In the rows, zero is written as 128.
These are runs of 7 systems, one row a step. Runs of the same system follow the same rule from any start.
paka, seq 1:
[[ 86 162  84 167  78 185 109 185 114 128 128  90 110 207  97 168 103  92]
 [103 151 216 193  70 170 145 105 103  93 146  54 130  94 108  94 145 119]
 [115 179 100 175  95  99 129 125  62 137 149 110 123  95 183 128  79 215]
 [138 120 108 191 156 117 112 125 148 204 128  65 129  83 208  70 147  85]
 [ 97 122  55 133  85  53  93 111  93 110 143 138 156 154 143  91 192  93]
 [167  86 140 139  80 149 120 131 185 107 137  89 103 220 193  95 153 126]
 [133  87  81 156 121 173 155 106 113  28 206 156 160 123 133 102 136 129]
 [175 166  66 194  95 161 161 136 169  98  97 122  96 139 136 135  42 108]
 [111 137 136 160 121 122 100 101 113 104 216  91  80  67  97 101 102  51]
 [117 131  84 165  42 117  81 126  93 168  99 128  55 132 102 115  95 173]
 [ 82 127 143 130 133 172  94 168 152 144 160  47  90  92 148  34 175 132]]
paka, seq 2 (11 x 18):
[[145 115  98 136 143 102 124  49  87 150 110 230 119  86  78 148 129 191]
 [123 159 120  78 205 146 113 140 217 175  87 110  71 150 125 103 119 130]
 [ 74 125 119 111 152 155 102 129  80 130 163 171 162 153  53 170 192 100]
 [141 175 192 132 100 163 162 114 161 137  34 116 124 179 111 150 121 184]
 [100 157 170 112 214 132 142 109  89 112 206 125 158  80 147 151 123 154]
 [153 140  97 175 145 102 141  98 117 205  36 157 147 135 135 173  90 143]
 [ 94 131 173  71 193  72 118  88 157 131 152  89 128 125 131  83 162  72]
 [121  80  98 103 107 120 110 122  81 148 103 180 144 217 120 186 122 174]
 [127  97 188 100 181 185 176 118 198 101  95  88 145 133 129  80 135 123]
 [103 153  77 109 143 114 149 140  55  81 154 179 178 140  94 206  84 142]
 [173 127 207 148 139 136 154 110 181 173  55  76 109 121 129 140  74  91]]
gata, seq 3, 11 rows:
[[129  76 136 115 140 154 110 126 134 130 170 113 117 191 152 145 122 119]
 [112  88 122 129 140 138 158  90 126 121  83 129 139 163 109 128  86 138]
 [110 124 120  92 145 144 131 156 154 113 134  97 101 151 119 127  84 109]
 [111  89 154 122 130 128 122 125  96 146 120 103 129 122 103 149  88 116]
 [120 138 144 112 134 101 133 127 140 145  93  89 113 123 134 111  88 121]
 [109 111 141  99 152 106 114 156 119 152 134 101 143 120 148 129 137 115]
 [139 125 128 137 124 100 136 129 127 151  84 119 160 134 147 142 124 109]
 [130 119 137  99 132 101 133 137 142 100 133 119 153 142 143 119 148 103]
 [153 106 118 121 127 108 131 133 115 120 127 155 146 143 142 164 116 123]
 [150  98 112 114 123 119 135 123 154  99 122 141 121 121 122 110 119 107]
 [126 123 104  98 137 116 117 135 123 123 133 155 112 123  99 146 111 122]]
Vonot, seq 4 (11 x 18):
[[ 78 151 108 190 150 155  79  83 130 214 130  84  91 158 139  88 184 124]
 [ 72 148 145 156  96 157 123  68 127 125 106  84 121 208 128  86 160 180]
 [115 119 117 148 129 186 149 121 125 117 131 100 135 206 188 128  95 217]
 [133  91 104 187 164 157 157  99 110 124 167 111 171 128 214 106 114 159]
 [130 132  89 191 134 114 120  77 132 112 194  88 108 108 183  80 107  99]
 [120  77 132 132 104 121  79 102 142 130 187  80  65 148 149  77 120 101]
 [ 77  59  97 112  96 153 107 146 122 127 124  88  93 141 110  66 110 157]
 [ 83 101 104 150 104 200 135 187 116 120 119  71 140 136 124 104 117 135]
 [110 130 149 181  82 145 137 148  74 115 149  72 158 115 154 127 114 138]
 [149 137 169 154  89 106 124 142 117 135 150  73 115  90 195 101 114 149]
 [125 112 119 115 119  87  92 148 123 152 166  99 113 108 190  75 165 149]]
mar, seq 5 (11 x 18):
[[131 182 154 128 141 102 138  45 160 110 140 112  68  96 143  61  95 190]
 [ 99 167  68 165 212  90 119  88 123 194 130 103 136 122 176 115 114 104]
 [100 138 134 194  85 108 123  80 127 137  96  84 158 168 137  84 194  77]
 [131 155 113 134 100 114 134 113 111  86 153 126 153 203 187 138 153 181]
 [178  60 127 165 132 143 151 104 138 139 119 117 143 141 200 119  90 157]
 [126  92  96 147 142 131 168  85 135  52 162 131 153 113 129 100  95  92]
 [122 128  93 161 114 140 102 133 117 117 188 100  93 154 132 147  86  75]
 [ 98  91 148 126  88 132  89 125 102 129 175  82  90 124 134  85 125 154]
 [ 89 147  79 124 120 126 134 151 111 127 104  99 108 116 137  89  88 182]
 [111 152 124 162 142 149 146 158 127 142 121  74 157  85 164  99 138 115]
 [137 175 128 173  84  93 142 125  91 105 128 119 157  97 145 133 125 123]]
solef, seq 6 (11 x 18):
[[102 165 129 169 136 113 114 104  97 177 126 101 107  49 138  75 136 166]
 [ 70 176 106 148 118 130  81 143 107 161 142 106 119 124 123  89 206 141]
 [114 151 105 179  85 137 115 104 108 144  98 147 164 185 127 133 204 148]
 [170 144 115 168  94 134 143 103 166  88 132 142 153 193 175 121 182 116]
 [187 118  88 182 130 140 141 105 139  83 190 164 143 124 172 142 118 107]
 [152  89  98 159 138 121 112  75 136 109 183 139  85  97 131  96  93 105]
 [ 84 101  94 121 122 152 103 119 101  99 178 127  76 119  90  96  91 162]
 [ 87  87 126 145  88 189 120 133 118 139  99  89  97 143  96  91 109 171]
 [ 96 128 172 151  80 178 151 151 112  96 114  63 156 138 127  97 144 147]
 [143 164 157 200  75 130 138 138 105 138 114  78 154 109 167 134 127 117]
 [138 151 140 161 106  72 108 112  98 142 169  98 143  98 192 106 163 109]]
Pib, seq 7 (11 x 18):
[[154  98 173  96 163 142 122 121 165 124 163 121 111 145 137 140 117 112]
 [142 103 109 153 151 127 145  95 108 143 107 157 136 108  94 156  74 118]
 [121 124 146 105 165 149 118 136 176 151 111 100  94 125 103 107 123  91]
 [106 126 134 110 136 136 137 144  92 135 108 151 145 127  75 178 108 133]
 [142 144 156 122 137 150 135 132 174 170  53 113 115 131 123 122 130 144]
 [112 138 145  96 185 133 149 139 113 120 134 148 183 123 127 163 145 139]
 [170 153 119 158 137 105 129 110 152 175  71 145 135 143 144 154 130 105]
 [134 110 159  72 175 111 135 112 149 104 150 143 156 146 136 137 159 106]
 [169 120  89 142 138 116 135 105 141 144  98 177 119 148 122 171  83 126]
 [145  82 161  93 168 161 132 127 185 118 138 123 118 131 116 108 143  91]
 [134 147 107 142 143 142 149 112 104 119 112 165 134 116  77 187  67 118]]
Vonot, seq 8:
[[152 166 103 157 125 115 122 124 129 153 104 145 118 127 161 139 116 167]
 [145 123 144 135 153 140 125 104 153 133 149 132 145 143 157 107 190 123]
 [129 146  69 151 119 111 118  91 119 120 131 159 106 143 125 123 118 145]
 [154  90 143 138 133 177 129 115 172 121 134 124 116 154 136 117 146 113]
 [ 99 111  96 139 128 145 128 108  83 110 156 147 124 117 100 131 107 166]
 [152 122 144 168 131 173 131 130 153 154 106  94 104 110 130 125  99 112]
 [ 87 129 151 122 141 125 112 115  84 128 165 115 132 104 117 118 138 152]
 [137 149 130 149 113 119 121 134 141 178  82  89 100 126 145 116 101 135]
 [ 93 127 153  99 152 134 120 135 119 117 152 107 159 147 147 108 186 144]
 [133 152  76 159 103 103 129 126 117 138  93 129 131 154 156 133  98 152]
 [144 101 154 128 141 150 141 120 159  93 157 115 163 152 166 109 174 108]]
solef, seq 9 (11 x 18):
[[155  77 185 134  98  99 108 127 102 154 142 108 176 199 192 170 171 102]
 [154 138  77 134 138  48 175  90 124  86 103 145 182 117 188 123  93 127]
 [154  90  63 105 147  96  85 171 156 135 181 128  93 136 160 128 116  50]
 [110  51  96  94 127 105 125  99  83 103 136 181 138 120  71 141 109 132]
 [125 107 120  82  88 138 126 147 170 106  86 111  65 168  92 103  71 146]
 [129  79 167  99 120 191 146 193 114  98 131 111 154 117 124 143 117 155]
 [150 143 162 162 106 120 164 136 132 137  55  88 130  66 113 115  83 110]
 [115 171 178 102 116  91  96 169 107 129 176  88 122  82 149 127 152 114]
 [129 149 109 147 122  78 108 122  85 196  86 155 136 100 135 140 140 166]
 [116 138 105  90 137  95 106 139 170 133 115 134 131 156 145  84 211 114]
 [152 137  68 145 118 146 138 148 119 110 117 197 165 154 108 177 153 126]]
gata, seq 10 (11 x 18):
[[148 160 157 154 113 128 116 104 108 127 154 155 131 152 140 166 154 155]
 [152 118 134 146 137 154 144  93 151 110 137 135 126 127 157  96 139 167]
 [116 141  86 147 167 162 134 117 121 118 153 155 138 135 124 136 131 144]
 [138 132 123 176 108 161 120 103 145 127 135 119 104 151 116 123 129 105]
 [100 135 149 119 125 141 120 103 114 117 138 126 111 145 103 121 132 163]
 [131 135 128 144 133 161 126 143 133 150 118 104 111 136 144 131 100 163]
 [101 128 137 149 146 147 142 122 116 121 128  99 149 106 123 109 134 120]
 [119 170 126 159 124 120 126 126 115 138 126 103 128 150 143 145 116 118]
 [119 102 149 135 114 126 119 120 123 127 144  99 133 142 153 102 150 135]
 [115 134  93 136 136 124 138 125 111 128 111 139 157 155 141 137 122 155]
 [132 109 114 144 111 152 133 145 147 103 139 113 129 145 138 106 138 100]]
depur, seq 11 (11 x 18):
[[119 119 110 127 111 131 137  88 129  97 102 163 129 151  75 126 131 134]
 [144 119 137 124 146 174 142 113 163 103 148 131  97 139 122 128 100 144]
 [111 109 124 154 141 151 128 117  98 133 152 128 133  83 102 136 104 117]
 [113 163 123 153 152 121 119 116 139 162 115  94 107 114 130 120 107 102]
 [ 89 139 159 121 138 135 121 144 109 151 129  96 146 135 131 123 150 141]
 [138 139 140 142 126 119 146 113 123 152  72 132 151 130 142 134 125 165]
 [142 132 134 126 148 135 155 138 146  96 123 132 174 127 156 126 152 120]
 [147 133 116 142 124 106 133 106 106 106 143 160 148 147 138 168 113 127]
 [146 107 142 125 137 114 119  91 155 114 158 125 113 144 145 114 143  98]
 [102  91  95 110 137 121 109 124 110 128 150 136 117 139 123 122 113 144]
 [138  95 123 136 127 157 118 130 159 156 101 117 105 142 117 118 125 105]]
Pib, seq 12, 11 rows:
[[118 167  95 130 131  92 135 125 123 102 138 121 141 183 158 151 117 107]
 [159  73 151 124  99 116 120 120 134 115 141 116 128 174 164 128 129 115]
 [128  99  97 133 138 125 158 104 126  82 135 134 140 123 134 112  79 126]
 [133 114 113 139 131 145 115 154 144 136 149  90  95 122 138 123  92  90]
 [108 111 146 127 104 130 130 137 100 110 129 104 132 101  86 128 109 102]
 [117 150 138 118 108 122 127 153 128 144  92  98 102 108 117 119  92 154]
 [110 119 142 109 132 136 126 167 105 143 120 116 153 103 137 127 149 153]
 [128 162 102 147 114 111 137 141 119 138  86 131 158 121 134 127 146 131]
 [139 143 148 103 127 104 121 145 143 114 142 123 144 140 161 125 170 122]
 [158 118 106 143 113  96 135 111 115 108 132 162 145 131 154 140 124 139]
 [151 110 119 128 140 121 125 118 166 112 152 125 107 125 155  94 131 108]]
mar, seq 13, 11 rows:
[[126  35 161 110 131 145 144 101 134  56 189 109 143  89 120  67 130 100]
 [100 149  35 136 112 128 111 158  95 105 154 135  78 139  95 164  31 113]
 [103  91 185 122 117 170  84 169 139 159 170  50  79  89 138  68 156 117]
 [ 64 181  75 123 102  90 136 139  52 114 101 136 137  87  93 123  89 195]
 [159 177 149 152 133 150 131 194 189 173  95  62 121  97 189  94 147 103]
 [117 147 130 144 118  52 140 101  47 110 150 160 203  69 141 141 163 138]
 [212 154  96 146  80  96 116 149 203 137  84 129  88 157 180 128 116  83]
 [125  58 123  98 165  98 112 104  91 105 214 167 176 120 168 108 201 127]
 [160  91  28 166  65 149 127 137 146 119  69 169  99 178  98 139  82 119]
 [118  83 155 109 166 208 118 143 151  78 228 112 134 109 148  85 187 137]
 [119 136  58 188  90 150 127 118  60 142  99 166 105 102  71 170  33 176]]
depur, seq 14:
[[176 119 139 102 145 128 114 132 176 171  90 145  84 128 144 132 107 151]
 [111 100 122  83 149 138 133 172 121 108 141 144 160  85  93 124 160 104]
 [156 169 122 123 130 110 124 122 132 151  90 157 100 138  99 179  80 125]
 [125 121 196  91 152 138 121 134 147 111 161 116 131  99 115 113 171 106]
 [130 143 102 117 153  96 118 115  91 162 107 166 117 103 117 163  80 176]
 [151 125 157 121 172 148 123 133 190 154 124 120 128 120 137 112 184  81]
 [ 88 138 103  95 142 104 140 128  78 112 113 167 156 133  83 161 114 158]
 [186 128 184 132 155 151 135 102 194 154 102 129 104 148 143 141 128 118]
 [ 87 108 120  92 166 115 146 127  80  89 154 153 172  83  92 126 127 137]
 [174 150 125 152 166 125 117 100 167 184 104 136  95 154 147 168  94 107]
 [ 76  94 164  82 159 128 129 130 114 106 157 117 167 108  95 104 181  96]]

Name the system that made each run.
seq 15 (2 x 18):
[[143  87  72 183  99 133 154 106 105  76 142 149 207 198 176 140 160 107]
 [187  66 123 167  82 176 144 110 151  63 174 131 119 175 171 127 103 127]]
 -> mar
seq 16:
[[ 98 149 123  64 169  82 140 162 120 111 131 114 142  98 122 137  94 115]
 [155 108 111 112 103 101 108 175 128 173  77 133 121 128 131 149 123 122]]
 -> Pib
seq 17:
[[139 126 154 128 123 106 133  72 132 115 132 137 143 164 152 113 163 147]
 [141 154  67 151 145 137 138 136 141 116 140 147 132 142 160 135 111 137]]
 -> solef
seq 18 (2 x 18):
[[182 135 131  81 100  93 114 107 172 111  98 191  86 152  97 137 136 146]
 [161  80 136  67 160 162 120 156 157 118 137 185 105  95  99 135 130 166]]
 -> gata
seq 19 (2 x 18):
[[153 124 155 163 138 127 109 112 172 171 119  85 108 136 159 105 144  66]
 [ 61 121 112  90 121 106 128 148  82 108 129 108 154 136 116 114 130 155]]
 -> depur
seq 20, 2 rows:
[[150 170 126 133 146 122 140 101 142 138 102 165 114  81 109 116 130 150]
 [147 154 137 124 155 144 103 149 149 152 157 141 110 102 135 131 161 125]]
 -> gata
seq 21, 2 rows:
[[198  86 124 157 102 106 139 139 147 124 109 134 129  73 124 149  98  23]
 [121 138 135  55 135  29 108  89 121 108 137 166 109 105  87 120 128 105]]
 -> gata
seq 22:
[[169 164  93 152 105 157 112 160 157 115 143 154 102 134 132 143 142 115]
 [146 100 138 142 132 140 103 108 107 146 177 156 115  88 137 122 157 162]]
 -> mar
seq 23, 2 rows:
[[175 102 172 143 108 131 130  98 152 153  88 136 121 139 147 123 139 148]
 [114 136 116  86 183 139 150 135 142 101 127 148 151 123 128 118 140 152]]
 -> gata
seq 24:
[[135 159 141  62 132 154 145 159 166  15 185 150 113 151  86 153 112 103]
 [172  54 115 122 121 124 120 143  89 167 112 180 120 112 104 202  61 127]]
 -> Vonot
seq 25 (2 x 18):
[[ 73  82 134 141 169 143 134  72  88 139 142 107 139 115 108 112  98 148]
 [113 170 105 151 141 136 120 134 160 166  99  76  93 167 147 122  89 112]]
 -> gata
seq 26 (2 x 18):
[[129 139 113 119 110  87 130  90 149  92 127 123 121 191 142 120 117 114]
 [135  61 145 106 118 151 118 132 128 108 166 122 120 161 147 123 126 151]]
 -> depur
seq 27, 2 rows:
[[157  93 115 152  54 103 126 111 101 103 129 152 130 163 127 154 107 120]
 [123  96  91  84 102 116 133 128 144  77 136 140 100 122 121  77 104 163]]
 -> gata
seq 28 (2 x 18):
[[107 106 123 145 143 149 117 137  51 152 164 141 137  69 131 147  95 201]
 [ 87 131 119 140 117 124 111 110 163 171  68  73  92 113 114  42 148 123]]
 -> solef
seq 29 (2 x 18):
[[172 126 130 167 147 155 124 101 128 145 154 149 117 155 144 185  97 130]
 [ 98 104 134 135 148 114 128  87 127 114 151 115 134 101 106  85 150  85]]
 -> depur
seq 30 (2 x 18):
[[156  87  69 165 157 130 145  88 114 144 106 198 176 125 139 145 139 140]
 [142 153 113 128 158 144 124 105 200 110 144 128 109 160 134 104 161  62]]
 -> Pib
seq 31, 2 rows:
[[120 136 116 151 122  77  71  23 137 186 137 136  60 141 135  71 177 145]
 [ 69  89  79  87 155 148  83 102 101 109 194 166 111 192 102 110 177 179]]
 -> Pib
seq 32:
[[172 122 117 174 127 143 154 129 100  77 183 157 183 143 155 205 105  82]
 [197 103 162 143 124  86 149  75 135  93 155 140 110  64 139 125  66 101]]
 -> Vonot
seq 33 (2 x 18):
[[179 117  91 122 114  89 142  55 134  45 179 195 119 181 162 131 111 176]
 [192  49  97 164 142 174 112  99 171 114 211 137  80 135 180  98 103 113]]
 -> Pib
seq 34, 2 rows:
[[107 116 163 152 120 126 117 104 116 170 110  91 130 169 131 144 128 116]
 [ 91 112 143 122 134 120 142 100 104 114 121 106 152 137 138 101 138 165]]
 -> paka
seq 35:
[[130  92 127 122 101  66 103  71 100 138 126 159 118 123 104 120 140 123]
 [120 106  81  88 143 142 107 127 164 119 136 145  80 146 119  86 122 166]]
 -> Pib
seq 36 (2 x 18):
[[132 108  75 196 166 161 149  79  77 153 113 195 162  97 103 171  95 157]
 [121 164 153 141 166 157 108 109 212 164 123  85  87 147 122  84 173  66]]
 -> Pib
seq 37 (2 x 18):
[[ 58 118  91 106 114 146 133 195 106 112 106 100 157 112  84 102 147 103]
 [131 155 177 128  67 133 134 187 111 118 101  84 155 150 136 160 131 122]]
 -> paka
seq 38:
[[138 160 130 162 110 153 149 124 103  80 156 135 140 133 117 167 106 118]
 [142 131 136 159 108 119 124  90 121 102 172 115  92 114 145 109  99 139]]
 -> gata
